A state moves one step at a time under one of 8 hidden systems, and each row is a state written as 18 numbers. Each run below is a few steps of one system.
z768, path 1:
30 34 47 -2 1 13 -3 11 -16 -1 -16 -29 12 11 -14 -46 30 -15

-5 22 -21 -14 -22 15 22 4 0 -10 -37 34 -21 -15 -8 43 -45 1

11 -14 2 46 2 -53 -12 -40 20 3 16 4 10 -13 26 -21 5 28

-13 -21 43 -22 44 33 -3 39 16 1 6 18 2 17 6 -19 -4 -30

-14 -5 -3 -34 -33 -16 4 -39 -24 -20 -2 -16 -29 -27 -31 27 13 -18

-6 -21 -20 41 -20 19 -9 0 1 38 35 11 8 36 10 17 -9 38

15 21 -11 -29 43 -15 11 25 -5 -10 6 -28 23 6 35 -8 42 -23

18 34 32 2 -45 31 5 -6 -22 1 -35 -4 -13 3 -44 -10 -12 0
z768, path 2:
12 36 -5 -32 -17 21 31 25 -27 8 -38 -18 -14 7 -36 -5 -19 17

-6 28 -31 30 -6 -43 11 -12 4 -11 -18 -1 -5 -5 15 6 -42 47

-15 9 34 34 42 -12 -24 16 26 -24 -1 2 14 7 25 -40 -17 -5

-30 -6 23 -19 2 15 -19 -6 6 -43 -16 10 -18 -29 -21 5 -6 -57

-14 -45 -26 29 -40 11 -27 -34 5 11 24 17 -7 -17 -21 22 6 -2

10 -38 -32 -8 28 13 -4 27 8 33 35 -6 27 10 18 -5 42 -4

25 14 -1 -45 -7 16 21 21 -31 17 -17 -37 1 1 -37 -22 29 -2

5 28 -36 2 -25 -4 27 6 -15 13 -27 -2 -12 6 -15 17 -44 51
z602, path 3:
-6 19 25 -28 -11 -44 21 -28 -21 -19 -20 -25 -34 -15 -26 -10 -18 18

-19 -26 8 41 18 4 -12 10 31 15 17 36 2 18 21 -5 -43 30

-25 3 6 -26 30 -24 -13 -5 -8 -37 21 -30 1 -6 22 6 34 -44

-12 -23 1 30 -53 42 -28 -19 -9 13 8 7 -10 6 -43 9 -2 -4

19 6 -66 -11 4 -22 22 0 9 0 -10 15 13 -26 35 39 11 -1

38 11 24 21 -5 12 -9 8 -8 24 -2 -28 26 15 -11 -52 36 9

-5 14 -1 -47 10 32 29 38 -2 -4 -33 21 -18 0 -14 19 -35 -12

1 4 21 13 -4 -62 7 -37 -2 -3 -1 -16 -17 -7 -3 -26 -19 46
z611, path 4, 8 rows:
10 -16 39 21 30 -11 -14 -12 32 -4 19 34 18 1 49 -8 18 -24

0 -12 38 -36 -6 23 -10 -11 -14 -12 7 -8 -6 -9 -19 1 42 -55

13 -27 -16 -13 -47 26 16 -21 -7 33 3 30 -18 -4 -23 40 0 11

35 -5 -9 2 8 -14 20 4 -4 48 28 -7 18 29 31 -3 29 38

7 44 31 -27 15 26 15 39 -26 1 -13 -28 1 38 -6 -16 1 -2

-3 41 18 2 -30 -16 20 -25 -12 -16 -31 11 -30 0 -6 23 -44 20

8 0 39 52 8 -21 -16 -25 29 -1 11 30 8 8 38 -14 -11 13

0 -1 49 -21 26 10 -11 1 8 -25 7 9 5 -5 18 -5 32 -61
z178, path 5, 8 rows:
12 -50 -47 -9 -8 -26 10 -23 7 28 21 9 1 -28 2 16 22 19

19 -21 9 -27 27 21 8 36 -9 38 19 -23 15 24 -7 -33 34 5

-15 30 -17 -46 -5 20 25 29 -32 -9 -20 -24 -20 13 -26 22 -20 1

-19 26 -10 43 -17 -20 -7 -9 -12 -2 4 -23 -6 26 0 -4 -36 54

-4 29 11 26 42 -11 -11 18 26 -28 -7 17 22 7 54 -7 -14 -17

1 14 47 3 -20 -5 -19 -38 1 -37 -18 5 -10 -27 -12 -5 14 -46

7 -44 -14 20 -31 13 -6 -28 22 23 7 50 -5 -21 -5 26 -5 1

24 -41 -22 -25 26 -25 9 0 6 26 25 -15 17 -15 11 -16 48 2
z112, path 6 (8 x 18):
-6 -29 1 -5 16 0 -27 5 7 -20 -7 -22 8 -38 -33 -45 27 -36

-5 -43 -34 -33 -9 21 2 14 -3 12 -11 -4 -10 -34 -55 -10 4 -8

-16 -22 -63 -5 -9 -15 -3 6 -18 11 10 -41 -1 -10 -33 -9 3 33

-38 7 -35 -6 25 17 -13 48 -15 -11 4 -42 6 19 -17 -15 -15 8

-38 36 -24 -5 -13 14 -9 12 -19 -42 -26 -23 -14 -6 -26 16 -30 -14

-30 5 -28 53 -20 4 -37 -10 11 -33 -17 1 2 -23 -18 -8 -31 -5

-18 -18 -12 13 27 -13 -32 3 24 -39 -12 -5 11 -43 -7 -32 5 -36

-4 -33 -1 -18 -10 20 -17 0 -2 -7 -16 -11 -6 -39 -55 -28 18 -31
z498, path 7, 8 rows:
23 -20 -19 -14 -14 1 8 -21 21 -7 -24 41 -1 -51 -2 20 13 -35

40 -30 13 21 -11 -12 3 -17 6 45 11 -2 13 0 -11 -41 26 36

13 -3 -4 -56 48 -3 39 43 1 19 -3 -3 1 8 16 -4 3 6

-23 11 -1 -28 -23 -26 13 -16 -36 -6 0 -43 -33 7 -36 4 -15 30

-31 14 -12 30 0 13 -1 13 6 2 14 20 -5 37 28 36 -48 26

-23 27 4 23 10 -16 -34 -14 -4 -48 14 -29 15 -2 27 -1 25 -39

10 7 29 13 -31 56 -16 1 6 -8 -25 33 -1 -6 -23 3 -2 -41

32 -33 -25 9 -7 -30 1 -34 26 9 -2 31 11 -45 16 4 22 -6
z611, path 8:
43 33 47 19 8 -24 16 -7 6 16 -11 2 10 17 22 -33 0 30

6 19 75 -22 21 5 11 6 8 -16 -19 20 -15 8 5 -17 -18 -21

-9 -14 56 -10 -22 -21 3 -52 2 -9 8 24 -34 -9 -5 19 -11 -8

1 -38 35 11 -5 16 -10 -22 13 26 45 33 0 24 26 23 19 -10

16 5 16 -34 -8 22 10 -4 -24 14 27 -12 6 25 16 30 54 -29

28 27 2 -3 -52 40 19 -6 -30 28 -9 0 -5 24 -20 24 10 11

50 37 7 9 -7 -11 35 -1 0 29 -15 18 11 19 32 5 -3 37

26 35 69 -1 16 -6 12 6 -1 -1 -19 -6 1 19 5 -41 -1 3
z112, path 9:
3 -34 30 -31 36 1 -9 13 12 -10 -4 -6 3 -27 -17 -41 26 -40

5 -38 -12 -40 -31 16 15 -11 -15 25 -2 1 -23 -21 -51 10 8 2

-11 -28 -59 11 -1 -15 2 6 -8 29 31 -23 6 11 -2 4 2 46

-24 30 -15 -15 32 9 -2 44 -21 -14 10 -44 11 35 12 -5 5 -4

-17 49 -2 2 -30 35 -1 9 -18 -30 -32 4 -15 7 -18 28 -32 -16

-8 11 -22 59 -16 -23 -24 -26 23 -28 -16 17 6 -26 11 1 -28 10

-2 -17 28 13 40 -13 -26 4 26 -26 -5 -2 17 -25 5 -49 16 -33

7 -35 18 -44 -10 17 6 -5 0 5 -16 11 -19 -33 -46 -10 14 -32
z330, path 10 (8 x 18):
12 -14 20 -19 -14 27 4 13 -28 36 12 -33 -3 24 -43 -31 24 17

-4 15 -38 -34 21 -3 36 34 -14 20 8 -7 -4 29 23 33 -14 31

-11 58 3 34 -16 -4 -17 -1 -27 -25 0 -44 8 28 3 -8 -1 11

-14 26 9 16 14 23 -2 18 23 -26 -21 43 1 6 33 24 -39 -24

-7 3 0 21 -24 -32 -21 -49 7 -39 -15 3 -8 -47 -9 1 4 -24

13 -56 19 19 2 22 -15 -3 35 27 5 47 6 -16 -7 -18 -1 -9

10 -38 -11 -51 19 -33 15 -10 -4 9 14 -21 -4 -29 -10 -11 41 -7

10 -13 9 -15 -16 39 11 23 -23 46 11 -18 -4 37 -35 -14 5 29
z479, path 11 (8 x 18):
13 7 2 -5 -53 27 14 -30 -13 14 0 31 -15 5 -5 55 1 -6

42 -9 -14 8 -7 -31 17 -25 2 35 26 3 17 6 35 9 38 26

37 21 43 -22 25 23 19 27 1 17 -6 12 17 22 26 -13 25 -20

23 38 30 -22 -30 -3 36 -16 -15 3 -34 16 -26 1 -9 16 -27 16

8 -10 14 29 0 -31 13 -21 16 26 20 27 -5 22 34 7 -26 50

-9 -2 52 -27 38 -14 6 -3 8 -10 26 12 -6 20 43 10 13 -27

3 7 49 -12 -47 26 1 -34 -18 2 5 16 -25 12 -18 29 7 -21

24 -11 -30 8 -28 -9 16 -29 3 31 22 26 4 4 30 47 16 19
z498, path 12:
29 13 20 26 9 -15 14 8 2 35 2 -3 12 31 15 -34 -12 56

-17 21 19 -48 49 -27 22 21 -2 -29 -10 -11 -13 1 21 2 -12 -14

-35 -2 36 4 -37 0 -11 -32 -17 -12 6 -6 -36 9 -36 9 -30 9

-20 -21 -10 31 9 8 -14 -5 25 1 34 37 8 16 48 40 -7 -7

8 7 17 0 -5 12 -25 -10 -15 -11 20 -34 20 3 0 -15 64 -43

33 4 -11 -20 -33 46 22 8 -1 19 -32 35 -1 -13 -19 26 3 -17

38 0 -30 16 -10 -51 18 -31 5 20 -1 -6 10 -20 16 -7 15 41

17 27 38 -13 35 4 20 39 -3 15 -9 -11 6 36 12 -36 -10 21
z178, path 13:
16 8 13 -16 3 -26 20 -13 20 -18 -50 27 -18 -45 -14 -15 -33 0

-13 -54 33 3 12 -26 -4 -19 25 13 12 24 -21 -15 -16 -27 -25 23

-38 -54 4 -35 41 0 -5 15 12 -2 36 7 -12 1 6 9 4 -23

-38 -17 -6 -13 -16 25 -25 0 -31 -6 37 -39 -10 21 -26 14 25 -19

-10 18 -62 27 -22 37 -12 20 -13 6 10 -14 21 22 6 31 7 3

31 50 -31 27 -4 -9 -3 10 -8 -11 -25 -31 33 -4 11 -22 24 3

34 35 17 17 -9 15 10 11 14 -5 -56 24 6 -18 -11 -28 -24 -1

5 -15 9 -5 6 -45 13 -23 24 -8 -29 25 -21 -42 -10 -18 -36 18
z479, path 14:
-7 -47 0 -35 24 31 -6 29 -3 22 33 -10 5 9 -12 -8 35 -24

1 20 -25 -39 -28 32 18 18 -39 9 -9 -33 -10 12 -36 18 12 0

12 30 -44 36 -17 -6 4 9 -17 18 1 -29 18 24 5 -4 -6 49

1 45 2 19 42 -19 -6 25 9 -29 -13 -16 23 9 42 -22 -3 -6

-8 28 44 20 -9 0 -19 -16 11 -41 -36 11 -11 -20 -15 -19 -27 -24

-18 -40 -16 22 -11 -17 -12 -29 30 -6 -1 44 -13 -36 -2 16 -31 4

-12 -67 2 -22 29 -14 -12 -5 16 11 36 1 1 -18 -2 -15 31 -18

-7 -21 -3 -44 -10 52 3 27 -22 16 8 -11 -8 8 -38 9 20 -26
z602, path 15:
-2 2 54 40 -6 -19 -28 -41 6 -13 27 4 3 13 26 -7 19 -13

-5 -17 11 -11 -9 40 -7 -7 12 -8 8 43 -2 -8 14 42 15 -55

37 -13 2 -10 -38 -22 10 -53 -9 16 6 5 -4 -25 -5 14 43 0

43 -16 -2 -7 1 32 23 20 10 52 9 33 18 20 19 8 16 11

23 32 31 -54 6 -14 38 1 -30 9 -3 -24 -10 19 6 4 22 5

-4 15 44 13 -18 14 13 -3 -5 21 1 21 -21 41 1 11 -43 36

-12 27 25 -5 26 -37 10 -16 8 -28 12 14 -7 12 58 30 -10 -9

-7 -3 59 32 -19 17 -33 -32 2 -9 22 11 -1 16 5 -4 19 -30
z330, path 16:
17 -30 16 17 -31 44 -26 -11 9 15 -2 18 10 -15 -32 -14 28 -32

33 -30 -44 -38 14 -12 30 9 12 27 -7 16 9 -31 6 8 25 2

29 9 11 -1 -9 -3 7 8 -23 27 -8 -42 9 11 -32 -50 21 32

-6 18 0 -30 38 0 36 43 -2 13 -9 5 -9 29 19 6 -39 31

-35 39 10 16 -12 -28 -12 -20 -27 -35 2 -42 -18 16 -6 1 -22 17

-33 -5 14 35 7 30 -22 9 24 -13 10 40 -1 19 25 25 -37 -15

-14 -10 -15 2 -8 -21 -24 -35 6 -39 7 -2 1 -40 7 16 30 -48

26 -37 2 12 -26 49 -13 0 15 31 -6 33 11 -15 -27 -10 18 -20

Which system made each of these runs?
path 17 (2 x 18):
13 19 -50 13 -11 -2 4 16 4 -7 -48 -11 9 -34 -30 -26 -21 19

-11 -11 -21 21 38 -22 -8 28 22 -5 -17 -8 10 -16 -7 -49 -33 27
 -> z479
path 18:
2 9 79 -35 15 -1 17 -4 -7 0 4 9 -23 22 6 -4 -3 -10

-2 -19 24 -3 -31 0 13 -37 2 20 21 43 -27 12 9 46 -16 11
 -> z112
path 19 (2 x 18):
17 54 -30 28 -19 35 -2 22 -2 -14 -37 8 19 2 7 14 -7 -13

43 28 -7 22 -8 -32 5 -18 14 -12 -45 4 17 -39 3 -30 6 3
 -> z611
path 20:
-26 -5 -19 -9 -32 33 0 15 -28 12 -3 -21 -21 15 -53 8 -26 25

-1 16 -44 18 10 -33 18 0 7 6 7 6 6 13 43 28 -25 44
 -> z611
path 21, 2 rows:
4 49 -46 -8 -15 12 18 19 -10 -19 -44 0 1 -12 -5 27 -25 -2

6 29 -3 56 -15 -35 -14 -24 10 -20 -23 -3 6 -15 3 -26 -26 27
 -> z498
path 22 (2 x 18):
-9 -13 -31 21 -37 -13 -20 -28 -25 9 21 -44 -1 -2 -32 -9 21 25

11 4 -37 16 25 37 1 53 17 18 -6 13 32 16 21 -4 -4 2
 -> z178
path 23:
-23 -11 -46 -19 29 19 -4 51 -12 6 12 -38 12 15 -13 -13 6 6

-25 40 -20 10 -3 21 -15 32 -25 -24 -17 -46 5 14 -28 -19 -15 3
 -> z178
path 24:
2 -11 39 -19 -2 28 9 -1 -9 27 40 14 -5 45 24 31 21 -10

21 30 10 -34 -21 -6 26 -25 -30 5 15 -12 -6 18 22 43 38 -9
 -> z768
path 25, 2 rows:
-15 -4 30 27 17 4 -17 3 37 -25 -26 41 -4 -19 5 -17 -40 -18

-23 -48 11 -5 7 -19 -21 -29 23 -22 10 19 -13 -42 -8 -2 4 -34
 -> z768
path 26 (2 x 18):
28 21 -31 11 -5 43 -3 25 -4 12 3 0 35 16 24 18 42 -27

45 40 -17 -13 -29 5 19 4 -21 5 -41 -22 10 -17 -24 -13 23 1
 -> z611
path 27 (2 x 18):
29 -7 -27 58 -12 0 -17 -14 25 17 7 27 34 -6 32 -1 19 6

38 -13 20 -32 37 12 12 28 20 11 -19 19 18 -17 7 -30 27 -30
 -> z768
path 28:
-21 36 -2 37 -27 -33 -11 -37 -5 -38 -9 -8 -12 -7 6 14 -29 13

-23 -16 27 41 27 9 -38 6 34 -24 5 23 12 -7 16 -24 -13 -26
 -> z112
path 29, 2 rows:
16 3 33 -32 4 -28 43 -17 -1 24 4 21 -26 17 21 21 -21 35

-9 7 70 10 5 -3 -5 -11 -11 9 32 -8 -9 47 14 -12 -2 15
 -> z611
path 30, 2 rows:
9 -10 7 35 -15 12 -41 -19 10 -21 -7 -4 20 -31 -19 -31 33 -41

22 -40 -16 -32 14 20 17 20 24 21 -21 39 0 -36 -15 -3 2 -18
 -> z330
path 31:
3 7 -23 41 24 20 -8 39 13 20 13 0 32 33 30 -14 -9 25

-6 46 19 -26 24 -28 6 4 -11 -47 -27 -28 -7 -14 7 -11 1 -28
 -> z479
path 32:
22 12 30 -55 30 -7 34 19 -15 19 9 -16 -1 25 19 -3 26 2

4 43 32 -19 -34 -6 26 -19 -32 0 -14 -11 -28 23 -13 20 -20 22
 -> z768
path 33:
-26 -16 3 43 -48 2 -37 -46 -4 -11 19 1 -11 -7 -22 10 -4 0

13 -16 -10 27 19 34 -17 22 28 13 16 32 33 9 39 6 23 -26
 -> z498
path 34:
-46 -30 -34 -2 42 -27 -21 15 12 -26 17 -21 0 -19 3 -12 -10 -3

-32 -5 5 -15 -10 30 -27 9 -24 -26 6 -36 -7 -2 -43 -9 19 -40
 -> z112
path 35, 2 rows:
-21 34 36 16 30 15 -17 23 15 -40 -16 9 6 11 20 -12 -22 -34

5 6 31 3 -30 -3 -7 -40 9 -30 -27 30 -18 -38 -15 10 -6 -36
 -> z112
path 36 (2 x 18):
15 -16 57 7 21 21 -10 0 22 7 16 36 11 14 31 -4 20 -32

2 -17 34 -50 -19 2 14 -31 -12 -1 9 12 -27 -10 -12 31 24 -31
 -> z602
